The rows of A fall into 3 groups, which share some directions, and each row is roughly a mix of its group's hidden directions.
A:
[[-13   7   0   1 -27   0   7 -18  15  13  -3 -29  -4 -10]
 [-14 -13   0  19 -24  16  -8  12  -4   4 -28   2   2   4]
 [ -1  10  17   0  20  10 -12  17   7  -9 -20  27   5   8]
 [ 14 -10  13 -18  23 -12 -18  11  12   6  -5 -19  -3  14]
 [ -8  -3 -15  -5  10  32   5  -2  23 -10 -14 -18  -1  -6]
 [  8  -3  14 -16  23  14  -9  18  13   7  -2  20  -8  18]
 [ -7 -17 -20 -13 -26  -2   8 -13  -3  -6  22 -13  10   5]
 [ 11  25   5  12   1   4  -8  23 -25 -19  -6  -8  -1  -8]
 [  2 -15  10 -11  -9  21 -25  15  -5   6 -11  19   0  18]
 [-24 -13  -4  -7   8  -1 -13 -16   3 -10 -31 -12  14  -1]
 [  8   2   1  11 -30  -5  20  -4   7  16  17 -15 -18  -2]
 [ 16  -5 -10  27  -3 -15  18  -1  -7   9  20  17   0 -12]
 [  6   1 -11   0 -10  20   1 -22 -20  -2  -2 -18 -23 -18]
 [ -2   7  19   3 -16   1 -24  13  10  -7 -28 -13  10   5]
 [-10   2   1  12  15 -25   1  15  12 -14 -10   2  30   5]
 [  9   4  -7 -12  23 -20  19  -5  11  -8  30  -1   5   2]
 [-20  18 -21   4  -5  -2  16  -1   2   4  18  -7  23 -17]
 [-12   1  -1  13   0  21  12   4  -5 -11 -28 -15 -23   0]
 [  2   8 -23  18  11   3  23   8 -19  -9  19   6   1 -14]
 [-11  11   3  -2  -6 -24  27  -3  22   8  21  -6   4   6]
 [ -9  -5   9  16 -17  18  11  17  -3   6 -18  12 -22  14]
 [ -3  16 -15  -1  -5   5  23   0  14  12  33   6   8 -10]
 [ 18  -2  -6 -10  39 -11  -4   2   1 -14  13   7  12  -2]
 [ 10  -5 -13 -17   2  12  18 -17   2   6  27  -9 -21  -2]
 [ 16  23  -5   3   2   2   2  29  -4   3  28  -2  10  -6]
 [ 15  12   8  27 -14   6   5  21 -12   4   3  23 -10  -3]
 [-17  -8 -23   7 -11 -18  10  -3 -12  -6  13  -9  26  -6]
 [ -4  -6   7  -3  28  17  -3  11  20   5 -18  21  -3  11]
 [  3 -33 -20  -7   4 -17  -2  -4 -16   5  19  -4  10   6]
 [ -8   3  15  15 -10 -20  14 -15 -10 -17 -14  23  -8   6]
 [ 18 -19  -6   1 -18   3 -23  10 -12  14   4 -25   0  -2]
 [ 20   5   9  13 -26  14   6  -4   1   8  10  23 -19  -4]
 [ 15 -11   1 -18 -19   7 -11 -29 -13  -2   9  -4 -18  -2]
 [ -7  -8 -12  -5 -29  10 -14 -17 -21  -9  -6 -19   4  -8]
 [ -4  -4  -5 -21  23 -22  -9  -3   3  -5   5 -26  17   3]
 [  8  20  -1   8 -18  -5   2   4  -3 -11   3 -38  -1 -13]
 [  7   2  28  -8 -17 -21 -11  10  18   2  -3  -8   3  20]
 [  9  18  18   5  23  12  -4  21   7  -8 -14  20  -7   4]
 [-19 -20 -13   4  14  -7 -12  13  -3  -1 -14   1  31   3]
 [  2   6  -7  14 -14  14  32 -13   4  -7   7  -1 -26  -6]
 [ 14   0   4 -29  16  21 -25 -10  -1   9   4  -1  -9  -2]
 [-14 -26  -7 -10  22 -12   1   5  17  19   1   0  13  13]
 [ -6 -19 -12  15 -16  30  -8   0  -4   7 -22  -6  -7  -7]
 [  0  18  14  10 -43   3   4  -7   1  -8  -2   6  -5  -2]
 [  1  17  13 -26 -12   9 -17 -18 -17   0   0 -11 -16  -3]
 [  7  12   7  -7 -25 -24   0  -5 -11 -23  18  -4  11   5]
 [  8 -18  -9 -16   0 -16 -14   2  -9  15  16 -30   7   4]
 [  5  15   3  24 -31  13  -3  11  -9 -11 -13  -8  -1 -10]
 [-12  20   7 -12  -7 -26  -8 -13   6  -3   4 -18  22  -7]
 [ -3 -14  -7  -8 -13 -26   6  -8 -13  -8  24  15  17  11]
 [ 16  -2 -12  22  13   9 -12  -8 -18  -3 -14  -2  -3 -28]
 [-13   7  -8  -6  18 -15  19  -3  23 -12   5 -23  12  -1]
 [-10  13 -16 -16  11  22 -14   4   7   1   2 -21  19 -15]
 [ -4  -7   1  -8  24   7 -27  22   4   8 -15  -1  18   5]
 [-15  -2  -9 -24  17 -18   7 -23   9   5  14 -16   8  -1]
 [  2  -5  10   1  29  10 -15  24  -5  13 -18  13  -6   9]
 [-12  -5   4   0  17  17 -17  -1 -12  -1 -37  -5 -10  -3]
 [  3   2   2   7  17 -13  27  16  -1  14  21  14 -15  10]
 [ -4 -26 -18 -21  10  -7 -12 -21 -16  -3   8  -5  11   0]
 [ 26  -7  -7  -6   6  -8   2  -6 -12   3  34  20  -2  -2]
 [ -9  -3   3   3 -38  -6 -13  -7   2  -1 -11 -25  11  -2]
 [  5  -9 -20  17 -21  22   2  -8 -22   0  -1  -3 -10 -17]
 [ -3 -10 -16  34  11 -10  11   9   9  -5 -12  -2  18 -13]
 [-15   2 -18 -14  30   1  16 -21   5   8  10  -6  -1 -12]
 [-14  -1 -12   0   5   5   1   0  10 -30 -19 -26  16  -3]
 [-15   1  -8 -18 -19   5   7 -16 -12 -20   2 -28  -6   4]
 [-10  18   0  -9   1 -19  -3   0   4   4  20  17  32  -4]
 [ -6  -1   4 -28  19 -16 -16  -4  11   9  12   5  23   7]
 [  4  11 -11   5  21  21  21  -8  -4   5   9  13 -22 -14]
 [ -5   2  -1   7  26 -13  -5  30   4  -8  -9  -5  23   6]
 [ 13  25  -8   4   4  10  14  20 -10   6  27  -6  -9 -10]
 [ -3  13 -10 -26  17   4   9  -4  22  -4  23 -12  12  -2]
 [  0   7  -3  -9   9 -15   9  11  24 -18  18   1  27   9]
 [  0  21   7  25   3   2  11  23  -6 -19 -10  19   2  -1]
 [  6  30  -8  -6   9  22   9   7 -10   3  17 -12 -14 -15]
 [  2  25  -9  17 -17   3  23   6  -6  -1  22   6   0 -15]
 [  7  -1   6  10  12  16  15  15 -11  -8  -8  15 -32  12]
 [-11   1   7  30 -12 -19   8  17  10   8 -11  13  15   3]
 [-17   9   5  26 -30  -7  16   2  -7   0 -16  -6  -7  -2]
 [  2 -25   4  15  13   5 -12  23  -3  14 -24   6  -6  12]
 [  3 -24 -15 -11  -3   3 -13  -1  18  16  17   3  26   0]
 [ -7  -1   7  18 -29  11   9   5 -21  -2 -14   6 -22   6]
 [ 18  15  10  25   1   9   5  33   1  -3  -6   3 -11   1]
 [ -1  14  -5 -19  13 -12  18 -18  12  -6  22 -21  -4  -4]
 [-11  -7 -12 -18   1 -15  -2  -6  19  -5  13 -16  31   3]
 [  1 -26  -3   3   0 -17  -3  13  14  23  12  10  19  13]
 [ -7 -17   3 -26 -16  17 -22   6   6   7  -1   5   8  20]
 [ 20 -19   2  20 -26   3   1  15  -9  11   6   8 -14   9]
 [ -3  33  27   0 -16   0   0   1  20  -7 -12  -1  -4   2]
 [-25  11  -9  11 -10 -23  13  -9  -7   0   7   7  25  -9]
 [  1  -5   0   2  -2  11  11 -14   3 -30 -21 -19 -22   2]
 [ 15  -5 -12  11   4 -19  13   0 -24 -23  19  11   3  -1]
 [ 12   7  -2  21 -14 -26   6  -9 -21   1  16  11   5 -15]
 [ 17 -11   7  13 -18 -24  -1  11 -14  17  18  12  -2   8]
 [-14   0   1 -10  20 -30  17  -3  12 -13   9   4  14  14]
 [ -9  25  -9   6  -2 -20  21   3 -14 -10  22  -8  10  -9]
 [  1  17  -5  -4  -8 -11   6  -7  -5 -36   5 -24   9  -5]
 [ 11 -23   2  -2  10   7   7   0   6  25   9  20 -23  11]
 [-18   3   5   1 -41 -10  14  -3  -8  -2   5  -4  -2  13]
 [  2  20  10  -2 -29 -19   6  -6  -7 -22  15   5  10   3]
 [ 14 -20  18  13 -14 -20   0  -3  -9   4  -5  18 -17  16]
 [  1  -7 -11  -4 -33  -4   4 -26 -15  -3  16 -10  -3  -7]
 [ 14  -6  -2  11  33   1  -3  34  -2   1  -3   4   1   6]
 [ -6  -4   6  15  -5  23  -6  12 -14  -8 -33   2 -17   4]
 [ 12  10   1  -3   6  15  18   4   9  21  25  17 -20  -1]
 [-17  10 -11   4 -16   7   8 -18 -15 -16   3  26  13 -10]
 [-10  11  -8  12 -25  -2   4  -3   3  -1  -5 -36   7 -15]
 [  5 -12  -6 -36   4  19 -10 -10  10   9  18  -5  -4   8]
 [ -7  19  -7  -1  35  -5  12   9  -4 -17   7  14  14  -5]
 [ 22  -8  15   7   3 -14   1  29   4   6  10  11  -7  21]
 [-12  -1  23  -1 -12  -4   2   1  29  19 -11  15  -3  16]
 [ 21 -24   2  -9  20 -10 -16  16 -12  -4   6   9   1  17]
 [-20  -1  -8 -13  18 -18  -4   5  12   5   7   0  35   3]
 [ 13  20  -4 -13 -12   1  14 -14   6 -19  27 -14  -5  -6]
 [ 27  13   8 -20   1   0 -23  12 -10   0  20 -13   1   0]
 [  0  -3  16  -2  -6   6 -24  14  14  26 -10  20  10   7]
 [-20   9   6   8  10 -20  -7   3 -18 -19 -24   2  16   0]
 [ 21  -1   8  -5  27  -6  -2  12   7   8  17  28   0   8]]

Here is one row of each group, with its name. Which group are the others in?
[ -9   4 -11  26   0  -6  14  -1 -13 -24 -19 -17   0 -12] : T
[ -5 -10 -15   7 -36   9  -3 -19 -20  -5   1  -4   3 -11] : S
[ 26   8   2  -3  -5  12  17   0   1  -4  21  -7 -30   1] : K

[-11  16   5 -20  17   0   5 -23  -2 -26 -10 -11 -10  -1] : K
[-12   6  -9 -22  -5   7  -8 -22  22 -10   4  -9  25  -8] : K
[ -6  -6 -24  18   0  -8  11  12 -23 -13  12  11  21  -5] : S
[ -4  -4 -16 -21  20 -14  10 -22  -7  -3  23  -9   4  -4] : S
[  6   4  16  -3 -25   2  -2   4 -25   1   6  21 -19  14] : T
[-20  19   1  -6  16   5  12 -11   3  21   8  28   0  -8] : K
[ 19  -4  12  -1 -19 -12   0  -8  -3  19  24  22 -11   5] : K
[ 25  -3 -12   9   3  -5  14  10 -22  -8  28   4 -11  -2] : S
[ 19  12  11  13 -24  -6  14  -6 -13 -12  11  10 -21  -1] : K
[  5 -16   8  20 -36   5  -4  12   0  12  -8  11  -5  10] : S
[-15   0  -7 -27  26 -10   0 -23   7   0   5 -13   9  -4] : S
